[[  6  34  21]
 [  5 -34 -17]
 [-39  14 -45]
 [ -2 -37 -24]
 [-46  17 -13]]
->
[[-34 -17]
 [ 14 -45]]

[[-30  17  -9  49]
 [ 18 -36   0 -49]
 [-36  34 -31  45]]
->
[[-36   0]
 [ 34 -31]]

[[ 21 -23  -4  27]
 [-26 -39  42 -36]
 [-37 -40 -31  27]
 [-28 -10 -18 -39]]
->
[[-39  42]
 [-40 -31]]

[[ -6 -10  -4  -7 -10]
 [ 39 -11  35  35 -11]
 [-28  21 -16 -33  21]
 [ 26 -26   8  26 -26]]
->
[[-11  35]
 [ 21 -16]]

[[ 36 -17  14]
 [ 34 -40 -29]
 [-20  24  28]
 [ 29 -38  26]
 [-26  27  -1]]
->
[[-40 -29]
 [ 24  28]]

[[-27   3  29  42 -38]
 [-40  -4  32  47 -36]
 [-24  -2  -1  33 -11]
 [-42  -3 -40  30   5]]
->
[[-4 32]
 [-2 -1]]

[[  8  14   3   3]
 [ 15  26   5   5]
 [-25 -43  -9  -8]]
->
[[ 26   5]
 [-43  -9]]

[[-21 -14  -1  17]
 [ -9  -3  -1  14]
 [-26   3  -6  -6]
 [ -8 -33 -44 -37]
 [ -5 -20  -8 -22]]
->
[[-3 -1]
 [ 3 -6]]

[[ -2 -41  -8  32]
 [ 10   9  12 -10]
 [-16  21 -21   7]
 [-16  13  30  15]]
->
[[  9  12]
 [ 21 -21]]
---
[[ 17  37 -21]
 [ -2  -9  13]]
->
[-21  -9]

[[-16  13 -13]
 [ 12   9  -3]
 [ 18 -31  39]]
->
[-13   9  18]

[[ -1   2  -8]
 [ 25   5  -6]
 [ 11 -42  -3]
 [ 20 -42  -9]]
->
[-8  5 11]

[[-18 -29 -19 -31 -18]
 [-22  44 -23  38 -22]
 [-27  20 -27  24 -26]
 [ -8  36  -9  31  -8]]
->
[-18  38 -27  36]

[[  3 -26]
 [-24  10]
 [ 41  46]
 [ 42  -5]]
->
[-26 -24]

[[-11 -10  -6   6 -10]
 [  9 -39 -16  -1 -22]]
->
[-10  -1]

[[ 38  15]
 [-19 -34]
 [ 21  33]
 [  1   8]
 [ 25  29]]
->
[ 15 -19]
---
[[ 43 -35  -6]
 [-19  10  -8]
 [  9  -8 -10]]
->
[[ 10  -8]
 [ -8 -10]]

[[  7  10  -8   4]
 [ 11   6  -1  14]
 [ 21 -42  43   4]
 [  9 -28  28  -3]
 [ -9  14 -19 -18]]
->
[[  6  -1]
 [-42  43]]

[[ 23  37 -32  30 -35]
 [-39  14 -11 -38  -8]
 [-36  15  12  34 -31]]
->
[[ 14 -11]
 [ 15  12]]

[[-28 -30  26  29 -35]
 [-29  34 -35  34  35]
 [-34   6   3  36 -31]
 [-10  13 -10 -25  29]
 [ 31  11  19 -31 -36]]
->
[[ 34 -35]
 [  6   3]]

[[  0  -1   0  -1]
 [-11   4   7  19]
 [  6   2   4  10]
 [  8 -36  44  21]
 [-23  -3   9   4]]
->
[[4 7]
 [2 4]]

[[  7  25   3 -45 -13]
 [-11   7 -30  31  -9]
 [ 37 -46 -42  27 -23]]
->
[[  7 -30]
 [-46 -42]]
